Each row is where one point has got to under a steady rotation. How many ticks took it there?
The counts run from 0 to 1127.
[109 101 173 136 106 105 143 138 109 154 114 155 132 104 187 121 132 115
 115 150  90 122 118 124  94 112  86 175 143  90 103 104 124 162 136 132
  85 124 147 127 123 160 120 158  75 136  85 138  91 121 136 131 140 106
 119 106  62 156  67 143 133 140 109 153 116 166 110 144  94 140 127 133
 164 161  75 154 140 127 123] | 39
[101 110 152 134 127 111 142 120 128 159  95 131 125 146 182 143 116 108
  72 158  59 133 144  94 145 123  97 154 104 108  82  99 135 121 118 118
  72 123 143 144 135 163 107 155  46 115 112 114 107 110  99 149 115 130
 113 133  82 130  93 135 107 151 147 155 135 166 102 108  95 108  96 135
 172 131  95 132 113 147 109] | 648
[134 119  93 140 142 134 149  92 124 167 100 135 133 121 156 130  99 105
  73 142  74 128 137 110  95 103 121 169 139 124 102  94 108  97 109 112
  73  92 176 121 168 145 119 124  81 127 119 125 144  95  87 157  97 133
  96 115 102 110 128 147  90 177 152 168 170 146 104 141 107  91  88 141
 127 120 147 111 107 144 117] | 1031
[115 142 132 140 127 108 140 103 139 137  95 157 125  89 159 133 123 110
 109 140  96 149 127 149 117 105 111 180 109  82  93  93 140 115 117 157
 101 101 155 114 162 147  98 137  73 145  96 167 111 103 175  96 133  83
  92  97 102 121  80 183 121 182 125 174 147 157 104 167  99 103  73 134
 145 141 112 103 113 161  92] | 703
[118  93 128 138 150 138 157 112  91 159 110 170 126 122 155 124 102  90
 113  96 102 137 112 169  68 111 111 153 150  84 107 121 133 117 110 147
 105 117 195  84 148 123 113  95  68 116 130 140 138 120 122 141 128  83
  86 134 111 116 125 139 105 156 136 165 138 141 107 187  89 125  80 107
 132 142 143 147 160 132 131] | 474
[135 117 112 155 152 139 159  86 111 168  92 142 112 121 178 120 128  87
  70 108 105 122 104 122  88  97  94 170 142  93 102 110 130 126 114 140
  99 111 180  63 140 134 122 131  71 109 153 145 118 116 126 173 108 137
  89 129  90 136 132 161 103 144 138 178 174 148 114 157  83  97  78 130
 149 119 153 138 144 152 119] | 844
[109 112 116 132 124  97 152  79 119 149 114 137 122  90 152 142 139  97
  92 169  90 139 134 107  74 117  90 170 137  90  99  86 116 109 116 120
 101 130 179  74 156 124 129 139 105 111 119 146 113  88 120 127  99 112
 120 130 117 140  84 188  97 168 162 153 128 177 121 161  94 122  86 128
 135 138 137 127 142 138 113] | 48
[142 124 142 141 140 136 142 176 129 178  95 148 138 143 172 136  85 120
 132 103 106 144 149 157 122 114 149 186 134 142  91 115 124 127 141 124
  83 135 146 147 154 145 108 123  57 152 126  91 141 102 115 151 128 111
 101 139 120 103 120 109 129 189 129 163 123 158  68 179  90 115 125 132
 142 166  88 158 129  93 132] | 961
[135 124 129 146 117 139 136 123 159 171  83 105 118 112 164 133 135 123
  81 132 101 135 152 137 140  61 103 182 102  87 107 115 101 119 134 121
 114 138 140 101 148 115 137 143  66 113 119 129  90 101 113 155 108 120
 118 152  67 129 119 153 101 189  99 144 140 162 109 137 101  91 138 121
 154 141  95 106 191 129 128] | 540
[135 138 127 147 118 117 150 123 121 176 114 147 140 101 162 115  74 103
 121 120  89 113 153 139  99 109 141 176 128 122 102  91 136 130 116 132
 109 114 153 164 151 168 113 141  87 138 100 154 158 112 129  89 137 110
 108  96  87 142  80 145  96 193  92 164 120 160  83 149  76 102 103 140
 108 104 101 114 102 137  95] | 519
[132 127  85 137 144 136 150 117  72 163 111 147 127 105 162 118 110 119
  83 102  98  88 155 154  62 118  95 177 150  98 118 128 118 152 106 128
 110 120 194 112 150 145 135 165  91 133 131 123 129 108 109 143 103 121
  80 107 114 138  97 153  93 163 104 154 155 167 111 121 107  76  83 118
 131 106 142 124 161 106 147] | 1119
[148  97 121 172 152 146 135 108  73 175 102 136 131 136 148 137 116 104
 100 105 103 141 123 131 102  98 109 206 148 126 107 126 100 130 114 150
  96 139 143 103 142 129 123 135  56 123 117 105 144  95  99 176  81 137
 104 103 110 120 143 126  94 166 126 162 151 145 112 148  84  72 128 114
 152 105 131 146 143  99 131] | 87
[112 111 123 140 118 136 138 117 116 158  82 107 130  84 147 137 126  69
  94 123 116 137 150 150 100  95 107 159 114  72 115  99 132  92 119 100
 121 139 160  75 131 115 136 124  90 108 117 168 108 125 105 134 116  95
 137 141  94 128 115 188  95 174 104 141 139 177 122 170  91 127  84 105
 116 120 135 103 189 139 100] | 619
[141 124 120 153 128 139 152 114 130 172  90 119 131 130 146 122  92 126
  76 128  84  97 149 128 123  84 137 168 122 135  95 113 113 101 121 138
  88 117 159 122 170 146 125 100  59 146 126 149 135  95 108 153 133 142
  99 112  82 114 138 139  97 202 125 155 169 160  85 128  88  76  98 126
 125  98 129 143 146 132  94] | 1035
[140 125 141 133 126 129 134 160 124 166  96 149 129 124 187 130 108 148
  97  90  92 105 148 168 114  86  97 160 129  87  94 142 117 149 136 133
 104 121 164 128 127 137 127 151  57 145 151 121 109 112 131 155 120 117
  72 140  78 112 126 145 106 167 101 155 145 159 120 130 112  95 129 124
 150 169  99 134 183 102 152] | 171
[127 110 172 142 128 120 115 147 110 182  78 104 136 128 197 127 103  97
  98  91  81 117 141 141 143  94 109 144 113  78  84 115 147 119 111 146
 117 127 149 117 132 105 121 135  51 107 131 160 129 119 117 147 116 131
 101 144  74 104 163 135  93 168 115 164 161 120 112 150 100 109 108 124
 129 118  96 101 163 153 118] | 762
[109 128 162 144 109  96 138 111 104 161 114 125 144 114 173 133 110 106
 101 119 105 115 114 144 111 117 116 155 108  92  53  89 163 141 121 162
 118 134 168 115 147 125 139 160  95 118 112 162 145 110 146  79 121  91
 118 104  95 145 105 171  73 171  96 152 147 152 128 164  79 115 101 117
  95 123  98 119 132 139  96] | 709
[130 126  82 123 113 114 145 128 119 170  97 123 152 114 151 117 108 100
  77 110 114 103 149 140  87 108 145 176 112 115  84 113 143 117 125 117
  86 133 191 109 183 141 154 162 118 145 143 130 121 113 101 127 101 120
 116 146 136 129 121 158 101 172 138 188 159 180  94 164  97  83 105 122
 102 108 129 101 145 113 132] | 437
[106 112 142 126 104 108 137 128 145 151  92  96 138 132 176 155 124 123
  83 167  86 133 158 125 127 113 102 156  93  93  64  92 121 117 133  95
  84 143 159 131 148 132 134 168 103 106 115 108 103  80  81 134  92 114
 137 156 103 119 119 145  79 190 136 143 135 201 116 144 112 108 119 116
 125 155  94 116 160 117 132] | 727
[125  90 125 113 122 149 156 165  85 175  94 139 129 143 155 127  87 103
 107  84 111 122 149 181 107 113 119 150 126 102  94 139 148 134 116 119
 117 135 186 133 134 128 142 119  63 110 142 135 141 121  87 143 117  87
 118 146  97 121 143  96  93 160 121 134 130 154 108 154  77 109 111 100
 107 118 114 125 201 101 147] | 1044
[120 115 182 160 115 108 135 152 116 166 102 132 146 161 165 138  97 114
 114 114  87 117 146 111 132 115 146 147 115 120  41  89 157 108 131 155
  92 156 151 127 154 131 116 119  54 120 141 142 131  98 115 153 150 132
 132 144 103 104 157 135  96 192 139 171 137 143  96 168  96 131 114 131
 104 124  85 153 132 130 108] | 576
[118  98 133 159  77 104 143 147 118 153 117  89 144 123 163 128 107 119
 126 174 118 106 129 140  77 112 133 168 107 102  60 114 128 131 133 130
  78 153 168 151 152 142 142 171 110 107 113 139 116  99  90 142 123 115
 162 141 100 121 113 126  99 186  85 181 128 185 110 159 122 108 127 116
 124 140  90 123 175 125 124] | 1096
[108 139 142 163 110 127 136 103 122 161 128 162 126 122 156 141 108 135
  83 134  84 113 141 136  90  94  86 156 121  96  84 126 130  96 115 157
 117 141 146 113 143 128 135 151  86 137 115 114 127 103 137 129 124 106
  71 116  82 147  96 169 103 205  88 160 138 187 136 129 103  97 104 135
 161 154 127 151 174 141 117] | 928
[111 113 106 144 124 139 154 116 104 186 106 107 139 113 133 117 110 111
 117 115 121 131 128 134 110  96 133 217 118 120 104 115 126 144 118 130
  73 141 133 159 184 168 119 164  78 145  84 106 130  99 118 128 111  91
 149  93 144 130  78 115 145 180  96 173 137 163 104 179  74  89 137 138
 133 124  94 135 111 123 122] | 219
[ 78 107 138 152 137 122 158  96  89 156 123 123 132 133 136 128 124  77
 126 112 102 147 112 115 101 108 102 178 119  89  77 116 160 146 121 151
  94 143 151 127 146 149 109 175  75  97 122 109 132 109 125 123  97  71
 142 107 143 141  67 139 124 169  87 172 110 151 151 158  78 132 100 125
 143 139 114 129 134 156 117] | 786
[123 139 123 133 120 114 142 155 153 127 105 140 130 127 149 147 102 110
 154 126 113 149 134 148 112 118 145 184  90 103  79  97 131 109 148 146
  71 143 161 137 172 142  99 138  91 132 142 137 119  83 116 125 131  86
 133 166 129 110  96 146 109 206 136 162 110 167 105 197 114 116  89 114
 131 161  86 106 144 124 112] | 208
[113 130 121 144 129  97 131 127 133 138  94 150 126 105 147 155 140 107
 104 156 112 171 138 122 110 121 126 195 118 124  98  95 118  96 144 109
  68 141 141 118 169 159 107 151  92 166  91 115  99 100 133 127  96 104
 128 130 137 117  72 163 131 172 149 164 135 190  95 170 110 115  98 141
 161 164  98 124 113 115 112] | 128
[101 153 124 141 104 106 132 139 146 155  95 133 135 109 174 130 129 100
 103 128 127 135 141 141 106  94 122 166  93  76  88 113 162 125 137 124
  97 150 162 114 169 134 141 175 114 131 144 136 107 102 140 109 110  87
 115 158 121 130  92 187 119 195  91 180 145 182 130 158 108 104 100 132
 132 165 104 107 158 152 123] | 1004
[126 100 107 120 101 130 146 141 124 181 106 143  99  97 161 106 115 130
 103 116  83 104 139 147 109 117  92 158 131  92 130 132 128 116  99 146
  88 105 187 112 137 166 119 126  57 155 107 164  97 132 133 147 154 113
  95 108  81 133 113 122 126 147 134 156 154 156  70 150 101  83  93 118
 115 104 124 133 161 111 118] | 1126
[110 125  97 137 133 116 153 113 106 136  99 125 136 111 153 131 107  79
 106 127 122 154 116 148  83 126 118 177 115  87  75  99 167 109 118 140
  63 118 176 117 180 146 111 151 102 123 131 157 131 114 127 105 106  76
 133 117 147 115  92 151 116 154 121 181 156 148 135 183 100 115  67 127
 109 123 136  99 124 175 105] | 1084
[ 97  68 148 112 100  87 132 119  93 170 131 157 111 129 182 123 136 106
  77 133  87 154 113 112 100 158  78 163 122  93  76 115 129 118 120 121
  94 137 169 124 145 155 130 177 113 114  97  88 115 115 108 105  85 100
 121 137 105 148  99 114  93 133 155 168 142 171 110 160 100 105 125 114
 143 146 101 136 149  95 153] | 640
[117 115 132 157  83 120 153 123 120 172 120 161 124  99 163 114 104  84
  96 131 122 112 115 147  79  96 118 164 127 105 109 108 139 132 114 156
 100 120 159 114 157 171 133 129  88 138 105 170 116 136 160 114 152 100
 104 104  63 148  89 138 133 150  91 180 141 161  93 163  86 110  98 136
 132 132 113 147 146 153  94] | 333
[114 103 133 113 152 115 126 124 107 168 108 141 116 136 165 107  99 119
 124 107  38 126 163 103 139 115  96 157 120  90 107 110 132 137 109 140
  95 135 165 149 128 152 103 137  43 118 132 137 116  94 114 140 146 111
 105 111 107 140  92 127  91 171 139 132 108 147  92 123  85 105  73 127
 115  94  83 108 124 107 120] | 374
[104 104 146 167  96 108 130 153 112 156 113 132 146 113 165 137 142  82
 143 137 129 137 122 124  70 116 127 181 138  84  89 111 129 130 146 135
  80 174 163 101 142 130 123 166  94 107 129 132  97 117 106 162 110  89
 147 160 125 128 111 151 129 162 109 188 110 176 134 183 101 140 120 136
 137 169  86 150 169 114 124] | 120
[141 116 143 140 124 132 151 125 112 175  88 137 145 138 164 128  82 130
  74 104  77  93 158 137 130  89 122 150 115 139  74  94 125 115 117 125
 109 113 174 127 156 128 130 103  57 143 126 138 149  99 116 138 121 134
  94 115  76 110 143 137  74 187 136 142 162 148  87 134  82  85 109 127
 110 105 110 124 127 127 106] | 1036
[128 115 154 152 145 149 149 114  83 157  98 141 122 129 162 140  98 107
 112 101 100 117 128 151  95 101  95 157 128  83  92 121 144 148 110 149
 116 120 170  79 123 118 122 122  48  97 144 139 120 119 112 171 144 115
 100 128  96 122 141 154  94 168 109 145 136 144 127 163  86 131  77 107
 129 141 135 175 171 119 110] | 470
[126 115 120 151 113 129 142 130 107 167 121 156 112 135 144 114  89 146
 108 122  78  90 165 147  99  98 112 171 121 122  96 137 107 115 122 166
 107 133 169 147 149 154 126 129  69 150 127 112 132 101 123 139 139 120
  84  99  92 147 101 125  95 196  99 148 125 181  81 125  99  72 114 119
 152 112 109 146 168  80 126] | 742
[133  92 140 133 140 135 123 135 133 182  77 159 126 128 170 104 106  85
 108 121  81 137 156 127 128  94 115 155 138  74 115 115 117  97 105 149
  89 123 134 135 143 130 111 111  40 130 131 165 122 127 117 157 122 130
 105 122  56 120 129 106 119 157 127 166 147 126  91 136 102  98 103 121
 146  97  88  48 135 161 120] | 758
[108 104 166 173 127 107 115 105 113 161 129 136 132 132 161 115 101  87
 141 124  73 136 127  97  86 113 118 147 149  68  78 104 151  94 106 180
 103 150 149 103 145 115 114 137  72 101 121 149 138 109 131 139 124 108
 100 131 114 123 118 154  99 189 106 181 127 124 128 166  89 130  81 133
 123 127 103 127 128 163 102] | 192
[122 107 109 156 125 136 162 129  89 163 117 140 133 158 148 136 113 117
  88 114  96 111 148 149  72 122 119 163 127 123  79 151 123 119 140 135
  89 157 174 125 156 145 143 145  83 127 141  80 139  93  94 158  87 116
 117 132 129 133 107 122  92 197 102 171 136 195 132 127 103  85 110 111
 154 129 134 152 185  90 148] | 361
[145  96 133 132 126 108 110 158  88 163  78 136 141 108 172 140 148 126
 127 117 114 155 153 159 107 113 105 212 160 111 117  95  99 135 127 109
  90 133 145 123 144 137 107 153  62 164  80 117  92 117 124 152  96 112
 116 103 110 110 127 144 110 144 138 143 143 160  94 172 123 108 133 126
 137 143  90 137 146  87 144] | 312
[109  98 152 128  78  83 155 135 114 152 115 132 124 116 193 114 123 101
 109 152 111 108 123 134 100 125 102 141 107  79  85 100 141 137 133 155
  94 138 186 104 132 144 135 139 102  99 135 167 108 109 124 119 141 103
 135 144  55 154 113 145  78 140 133 165 134 162  93 158  91 115 109 101
 113 131  77 108 161 129 120] | 339
